[[121 127 121 151 126 140 124 122 137 140 129 138 131 114 116]
 [126 129 125 149 120 144 131 119 137 139 129 137 132 115 125]
 [123 127 129 150 120 144 124 122 137 145 126 138 135 115 123]
 [130 130 132 153 116 145 132 122 141 142 123 130 137 117 118]
 [121 128 126 151 123 143 128 123 138 143 128 136 132 114 124]
 [122 128 126 153 123 144 130 124 140 139 126 135 132 113 121]]
->
[[122 128 126 153 123 144 130 124 140 139 126 135 132 113 121]
 [121 128 126 151 123 143 128 123 138 143 128 136 132 114 124]
 [130 130 132 153 116 145 132 122 141 142 123 130 137 117 118]
 [123 127 129 150 120 144 124 122 137 145 126 138 135 115 123]
 [126 129 125 149 120 144 131 119 137 139 129 137 132 115 125]
 [121 127 121 151 126 140 124 122 137 140 129 138 131 114 116]]

[[127 138 124 143 143 143 132 136 134 143 145 132 122 128 147 119]
 [142 148 111 132 146 128 137 124 147 143 153 128 114 124 153 130]
 [136 131 117 138 120 123 128 121 137 127 125 119 118 117 124 137]]
->
[[136 131 117 138 120 123 128 121 137 127 125 119 118 117 124 137]
 [142 148 111 132 146 128 137 124 147 143 153 128 114 124 153 130]
 [127 138 124 143 143 143 132 136 134 143 145 132 122 128 147 119]]

[[121 134 120 134 109]
 [126 113 102 110 115]
 [118 115 120 102 133]]
->
[[118 115 120 102 133]
 [126 113 102 110 115]
 [121 134 120 134 109]]

[[150 147 153 122 127 103 148 127 111 127 134]
 [144 149 147 116 135 100 150 126 110 122 140]]
->
[[144 149 147 116 135 100 150 126 110 122 140]
 [150 147 153 122 127 103 148 127 111 127 134]]

[[103 121 147 104 145 123 105 101]
 [152 153 143 154 116 118 120 154]
 [155 119 120 156 123 120 153 151]
 [156 114 143 155 124 118 137 157]
 [100 144 118 101 114 138 121 102]
 [153 137 147 152 124 117 122 155]
 [155 128 112 154 134 115 140 152]
 [ 99 135 132 103 137 139 110 101]
 [156 113 125 152 152 113 130 154]
 [ 99 127 135 100 117 140 126 105]
 [154 155 146 156 129 117 109 156]]
->
[[154 155 146 156 129 117 109 156]
 [ 99 127 135 100 117 140 126 105]
 [156 113 125 152 152 113 130 154]
 [ 99 135 132 103 137 139 110 101]
 [155 128 112 154 134 115 140 152]
 [153 137 147 152 124 117 122 155]
 [100 144 118 101 114 138 121 102]
 [156 114 143 155 124 118 137 157]
 [155 119 120 156 123 120 153 151]
 [152 153 143 154 116 118 120 154]
 [103 121 147 104 145 123 105 101]]

[[135 118 138 112 133 137 146]
 [122 122 146 123 131 128 139]
 [117 126 122 113 139 115 113]
 [129 117 142 130 133 125 138]
 [135 120 135 118 130 137 144]
 [130 117 142 111 137 139 143]
 [132 126 140 137 126 130 142]
 [116 119 150 127 131 109 137]
 [137 119 130 128 127 133 139]
 [117 120 148 127 135 122 140]
 [112 120 151 127 134 115 132]
 [115 136 128 130 122 111 119]]
->
[[115 136 128 130 122 111 119]
 [112 120 151 127 134 115 132]
 [117 120 148 127 135 122 140]
 [137 119 130 128 127 133 139]
 [116 119 150 127 131 109 137]
 [132 126 140 137 126 130 142]
 [130 117 142 111 137 139 143]
 [135 120 135 118 130 137 144]
 [129 117 142 130 133 125 138]
 [117 126 122 113 139 115 113]
 [122 122 146 123 131 128 139]
 [135 118 138 112 133 137 146]]
---
[[143 126 111 133 123 129 118 144 128 130 128 139]
 [119 119 129 132 130 123 120 124 120 137 115 114]
 [115 114 140 136 120 127 136 119 136 120 112 117]
 [136 109 116 115 130 112 123 150 129 130 112 137]
 [120 112 129 120 126 119 135 133 132 120 114 129]]
->
[[120 112 129 120 126 119 135 133 132 120 114 129]
 [143 126 111 133 123 129 118 144 128 130 128 139]
 [119 119 129 132 130 123 120 124 120 137 115 114]
 [115 114 140 136 120 127 136 119 136 120 112 117]
 [136 109 116 115 130 112 123 150 129 130 112 137]]

[[130 120 141 129 135 134 128 109 121]
 [136 135 138 128 141 137 124 116 129]
 [120 117 130 133 135 146 130 118 134]
 [106 131 134 132 144 137 123 128 118]
 [129 134 134 121 135 126 125 115 124]
 [125 132 143 124 145 137 126 110 127]
 [126 126 135 128 144 133 126 110 132]
 [108 132 135 128 133 150 132 132 118]]
->
[[108 132 135 128 133 150 132 132 118]
 [130 120 141 129 135 134 128 109 121]
 [136 135 138 128 141 137 124 116 129]
 [120 117 130 133 135 146 130 118 134]
 [106 131 134 132 144 137 123 128 118]
 [129 134 134 121 135 126 125 115 124]
 [125 132 143 124 145 137 126 110 127]
 [126 126 135 128 144 133 126 110 132]]

[[142 142 125 127 126 121 122 127 147 119 124 142 145 136]
 [110 111 140 135 134 142 138 130 105 145 135 112 102 120]]
->
[[110 111 140 135 134 142 138 130 105 145 135 112 102 120]
 [142 142 125 127 126 121 122 127 147 119 124 142 145 136]]

[[127 119 118 126 122 130 131 133 126]
 [129 128 121 126 136 120 118 128 126]
 [131 125 136 137 111 157 130 130 125]
 [126 133 125 116 132 138 130 123 131]
 [134 125 127 133 130 131 130 132 130]
 [126 131 148 126 132 100 126 123 126]
 [130 121 116 142 113 150 123 124 124]]
->
[[130 121 116 142 113 150 123 124 124]
 [127 119 118 126 122 130 131 133 126]
 [129 128 121 126 136 120 118 128 126]
 [131 125 136 137 111 157 130 130 125]
 [126 133 125 116 132 138 130 123 131]
 [134 125 127 133 130 131 130 132 130]
 [126 131 148 126 132 100 126 123 126]]

[[128 117 109 130]
 [139 145 114 131]
 [105 123 141 126]
 [109 121 145 132]
 [132 127 104 130]
 [147 143 134 121]]
->
[[147 143 134 121]
 [128 117 109 130]
 [139 145 114 131]
 [105 123 141 126]
 [109 121 145 132]
 [132 127 104 130]]

[[126 133 133 118 124 125 135]
 [123 108 135 137 144 138 125]
 [129 123 125 140 130 128 128]
 [118 123 130 131 120 133 120]
 [133 120 125 143 145 135 132]
 [124 130 135 128 133 126 127]
 [128 121 124 120 137 145 151]]
->
[[128 121 124 120 137 145 151]
 [126 133 133 118 124 125 135]
 [123 108 135 137 144 138 125]
 [129 123 125 140 130 128 128]
 [118 123 130 131 120 133 120]
 [133 120 125 143 145 135 132]
 [124 130 135 128 133 126 127]]
